128 stands for zero in the data rows.
Here is a table of points, one per row:
[ 87 164 166 121 133 118 134 102 159 131  87 163 106 100 149 120 115 138 121 127 181 123 182 232 134  35 180  71 163 138 123 151  88 172 220  68  88 141 161 142 179 173 145 103 118 147 100  92]
[164  88 156 124  99 123 152 156  33  94  68 237 116 167 147 195 105 135 152  81 145 163 102 121 144  71 118  82  74 136 140 105  89 156  93 150 127 152  83 108  74  50 146  80 125  70  86 101]
[166 124 147 142  85  77  83  79 129 105 185  92 146 171 152 118  73 183 172 184 152 142  40 102 126  77  76  85 176 117 138 174 160 109 134  59 119 188 110 146 174  59 165 169 169 133 130 147]
[183 233 135 182 149  98 165 127  79 158 125  86 113 162 120  88  89 122 114 158 100 101 125 180 111  82  49 203 133  77 123  90  80 161  82 130 174 108 152 107 141 117 112  96  38 111  93 135]
[133  91  72 132 115 117  94 149 198 173 120 186 110 194 101 118  92 121 136 161 123 157  83 122 118 206 137  83  99 123  77  80 108 108 105  98  92 152 159 133 178 170  75 169  54  66  39  89]
[ 87 115 125 123  55 115 124 165  46  83  66  98 142 178 108 138 131  78  54 128 140  77 102 203 102 178 109  80 185 151  73 119  80  74  97  89 125  83 125 130 152 130  92 132 189 134 195 176]
[172 106 161 135 148  66 117 171 108  96 191 190  98  83 130  78 182  98 190 131  98 166 190 117 143 143 146  96 247 148 136 133 118  87 151 157 167  71 145  65 149  84  68 128 115 121 111 110]
[138 160 111  92  43 116 130  86  93 134 157 158 183  42  76 206 111  86 145 157 114 146 180 130 130 173 185 195 140  80 136 179 152 150  76  94  90 104  59 153 189 130 125  90 123 125  75 154]
[ 99 116 159 122  73 163 124  75 121 196 103 135  75 196  75 135 142  55 115 108  78 141 176 102 169 149  58 148 186 190 171 188 130 130 176 160 193 189  95 163 106 144 176 154 116 149 105 100]
[ 94 129 141 131  94 110  97 148 137  51 124  94 119 155  97 193 121 157 171 146  86 148 117 173 112 153 126 125 116 127 162 119 205 213 254 226 113 106 141 107 132 143 110 166  89  59 161 186]
[122  88 124  95  93  85 158  99 104  57  88 123 172 152 196 118 215  84 190 125 173 134 136 106 169 125 115 169 101  77 115 108 193 134 147  65 186 147 205 210  98 164  98 136  96 160 103 137]
[ 48 111  20  85 153  76 120 133 101 124  68 146 133 108 212  66  67 106  96 180  98 147 139  97 135 116 173 171 151 168 205 167 150 158  91 177 150 145 175 129 174 132 178 133 150  69 156 137]
[148 176 148 114 135 187  22 118 105  97  73 182 138  69  65  49 125 128 105 126 227 162  66  91 178 167  95 136 126  70 139 137  98 137 131 189 132 139 154 123 136 135 130 135 120 181 167 153]
[ 86 115 146 142 127 161  95 158 162  60 134 115 158 172 177 172  97 179  82 177 141 110 171  84 104 137 200 153 169 166 151 121  83 116 110 143 125 146 100 126  81  72 107 114  19 237  84 158]
[162 167 135 119 125 140  72 152 180  95 106  78 154  76 189 118  68  30 122  85  59  77  85  47  98  76  75  69 112 139  97 117 125 109 147 151 114  90  60 171  99 174  98  62 125 105 110  87]
[ 84 115  61 133 162 136 106  64 113 176 113 141 140 105  98 196 166 182 100 126 105 125 156 114 101  95  38  46  97 103 152 190 164  78 124 126  98 100 206 120 127  98  62  50  85 138 126 121]
[120 106 198 119 192  65 175 169 169 203 104 112 141  95 104 168 157  84 187 167 143 105  66 115 107 150 119  99 115 187  71 133 120 180  96 179 117 129 172 157 153 112 204  94 136 194 133 198]
[109 153 192  99 158 212 178 161 148 165 136 142 125 125 188 115 151 112 122 127 119 211 131 154 104  88 110 149 154 110  55 152 189 103  67 138  58 152  92 140 142  96  90 195  75 102 218 119]
[ 75 197  91 106 129 182 132 201 152  83 228 214 150 119 121 114 128 139 158 128  71  58 130 185 132 128  80 144 102 130  79 128 117  99 137 131 144 206 170 126  95 134 181 122 180 132  97 157]
[126 172 101 126 114 119  71 123 119 207 158  84 160 107 154  96 221 144 137 128 143 134 135 143 195 125 178  86 105 163 140 141  76 123 136  93 139 126  80 134  43 114 137 140  71  34 145 218]
[107 120 129  90  81 133  95 129 110 129 179 104  88  75 175 192 173 151  97  97 203 105 154  68  86  90  55 156  94 187 125  55 106 128 117 131 147 108 144  73 217 170 161 208 126 116 109 119]
[131 138  92  86 149  56 153 165 115 118  84  84   2  78 120 135 140 169 117 177 117 102 177 116 154 154 125  90  94  22 105  89 125  64 150 134 132 182  38 149 121 122 154 143 134 170 158 117]
[185 153  82 147 110 141 163 123 117 132 167  92 120  86 126 165  97 142 108  72 183 124  86 175 110 161 211 120 129 186 114 174 162  94 148 204 226 190 168 204 141 103 104 118 102 115 146  52]
[185  93 105 126 130 150 223 120 171  90 110 145 137 120 109  44 120 183 127 101 147 110 166 151  87 136  74 106  80 163 169 187 104 121 116 160 100  48  87 208 130 133 131 204 139 147  88 187]
[132  57 129 102 112 141 121 130 179 139 123 120 104 133 160 110 144 145 195  79 151   4 117 147  87 185 120 154 165  76 169 195 111 201  85 102 132 146 104  60 118 119 125  90  86  98 185  64]
[121  81 129 202 151 101 105 175  80 165 190 138 218 172 148 102 135  81 140 133 118 137 155 159 139 131 125 135  10 121 179 127  99 103 166 139  98 138  95 128 195 140 139 128 119 201 206  74]
[145 148 109 174 172 189 126 154 109 153 114 149 107 203 125 101 113 173 145  65 144 106 166  94 143 116 169 115 148 135  86  98 243 124 113 101 181  85  86 122 205 173 178  67 123 147 138 194]
[164 169 178 171 214  94 138 145 119  95 107 136 161 144 123 152 195 169  71  78  87 161 120  61  49 175 147 166 142 116 140 183  77 133 143  92 121 209 122 135 158 190 121 130 184  76 110 141]
[235 127  59 104 176 107 109  79 133  86 125 123 134 153 102 144 179 111  82 150 138 109 149 164 182 158 116 170 160 216 106  83 180 153 125 110  12 143 127 105  84 114 172 113 119 125 147  82]
[101 146 105  60 124 112 111  70 136 148 118 103 225 187  80 117 187 159 158  96 102 121 130 130  82  60 188  92 159  73 110  57 105 131  78 214 149 123 122 116 123 129 135 181 182 155 109  73]
[129 175 108 240 102 167 220  76 154 179 110 179 154  96 186 119 144 102  88 141 110  78  96  81 127 170 139  90 136 106 141  62 157 171 181 119 125 137 120  72 115  75 106 174 176 157 129 137]
[166 125 189 146 150 165 142 206 130 155 139 117 176 124  66 165  58 120 114 188 166  92 210  80 132 109 133  91 143  99 178 109 164 134  96  92 133 112 193 151  52 160 155 187 159  72 165  93]
[173  53 163 144 123 176  60  87  74 147  88  84  84  64 122  98  81 166 166 127  33 114 150 168 143 115 155 157 108 165 109  92 117 157 100 114 112 187 159 140 126 159  54 158 176 165 129 171]
[195  93 106 123 104 149 123 142 220 174 156 178  91 163 176 223 139 141  95 128  99 170  93 145 176  88 140 174 152  67 158 123  65 119 137 134 149  71 158 169 127 171 132 114 184 160 190 177]
[100  85 141 122 164 155 136 146 144 112 132  91  82 114  36  94 131  56  76  68 101  79  68  99 133  64 185 191 103  85 139 122 128  97 174  83 100  96 157 134 154   8 136 142 118  93  95 144]
[102  52 143  73 106 120 168 119  88 171 212 150 120 129 106  57 132 169  61 206 145 140  82 102  78 102 134 153 129 139  91 113 160 178 188 132 145 114  82 128  75 172  81  46 142 122 111 105]
[ 87 187  80 117  91 126 142 225 149 163  76  71 129 146 106 124 116 181 188 113 152 207 142  98 162 146 113 196 113 180 104 163 115 165 160  80 108  85 130  97  93  85  80 116 196 157 110  61]
[ 98 105  90 199 129  96 116  41 136  88 160 116  93 107 106 110  62  88 165  82 146 216 171 117  44 139 133 136 115 104  44 105  80 115 127 102 124  98 148 109  52 137 202 125 132 130 188 148]
[ 72 113 182 205 146 184 146  69 170  83 108  87 119 133 136 133 165 152 181 225 167 130 122 155 182 151 136 160 113 149 139 119 108  39  91 170 133  97 107 127 149 135 135  57 181  48 101  84]
[129 194 177  80 108 113 199  91 127  79 158 114  81 133  99 118 112 125 122 113  72 141  61 101 176 127 183  80  59 164 178 153 134 103  65  88 124  95 159  39 108 203 130 142 100 180 165 117]
[ 86 108 163  95 219 106 104 121 133 153 160  91 144 115 181 145  71 103  81  61 169 174 122 218 164 198 102 123 146  95 177 109 185 120 115 126 145 108  96  92  82 121 115 136 176 149  34 136]
These points spread out most along one direction. For each point below, how far along it does it lie, from 0 to 99? 50 is the average, and the first point above lies past it. One standard deviation of the points above along it is 16.
[195  93 106 123 104 149 123 142 220 174 156 178  91 163 176 223 139 141  95 128  99 170  93 145 176  88 140 174 152  67 158 123  65 119 137 134 149  71 158 169 127 171 132 114 184 160 190 177] 41
[185  93 105 126 130 150 223 120 171  90 110 145 137 120 109  44 120 183 127 101 147 110 166 151  87 136  74 106  80 163 169 187 104 121 116 160 100  48  87 208 130 133 131 204 139 147  88 187] 35
[102  52 143  73 106 120 168 119  88 171 212 150 120 129 106  57 132 169  61 206 145 140  82 102  78 102 134 153 129 139  91 113 160 178 188 132 145 114  82 128  75 172  81  46 142 122 111 105] 62
[ 87 164 166 121 133 118 134 102 159 131  87 163 106 100 149 120 115 138 121 127 181 123 182 232 134  35 180  71 163 138 123 151  88 172 220  68  88 141 161 142 179 173 145 103 118 147 100  92] 61
[162 167 135 119 125 140  72 152 180  95 106  78 154  76 189 118  68  30 122  85  59  77  85  47  98  76  75  69 112 139  97 117 125 109 147 151 114  90  60 171  99 174  98  62 125 105 110  87] 17
[126 172 101 126 114 119  71 123 119 207 158  84 160 107 154  96 221 144 137 128 143 134 135 143 195 125 178  86 105 163 140 141  76 123 136  93 139 126  80 134  43 114 137 140  71  34 145 218] 62
[145 148 109 174 172 189 126 154 109 153 114 149 107 203 125 101 113 173 145  65 144 106 166  94 143 116 169 115 148 135  86  98 243 124 113 101 181  85  86 122 205 173 178  67 123 147 138 194] 38
[ 87 187  80 117  91 126 142 225 149 163  76  71 129 146 106 124 116 181 188 113 152 207 142  98 162 146 113 196 113 180 104 163 115 165 160  80 108  85 130  97  93  85  80 116 196 157 110  61] 68
[129 194 177  80 108 113 199  91 127  79 158 114  81 133  99 118 112 125 122 113  72 141  61 101 176 127 183  80  59 164 178 153 134 103  65  88 124  95 159  39 108 203 130 142 100 180 165 117] 30
[ 72 113 182 205 146 184 146  69 170  83 108  87 119 133 136 133 165 152 181 225 167 130 122 155 182 151 136 160 113 149 139 119 108  39  91 170 133  97 107 127 149 135 135  57 181  48 101  84] 63
[ 99 116 159 122  73 163 124  75 121 196 103 135  75 196  75 135 142  55 115 108  78 141 176 102 169 149  58 148 186 190 171 188 130 130 176 160 193 189  95 163 106 144 176 154 116 149 105 100] 70
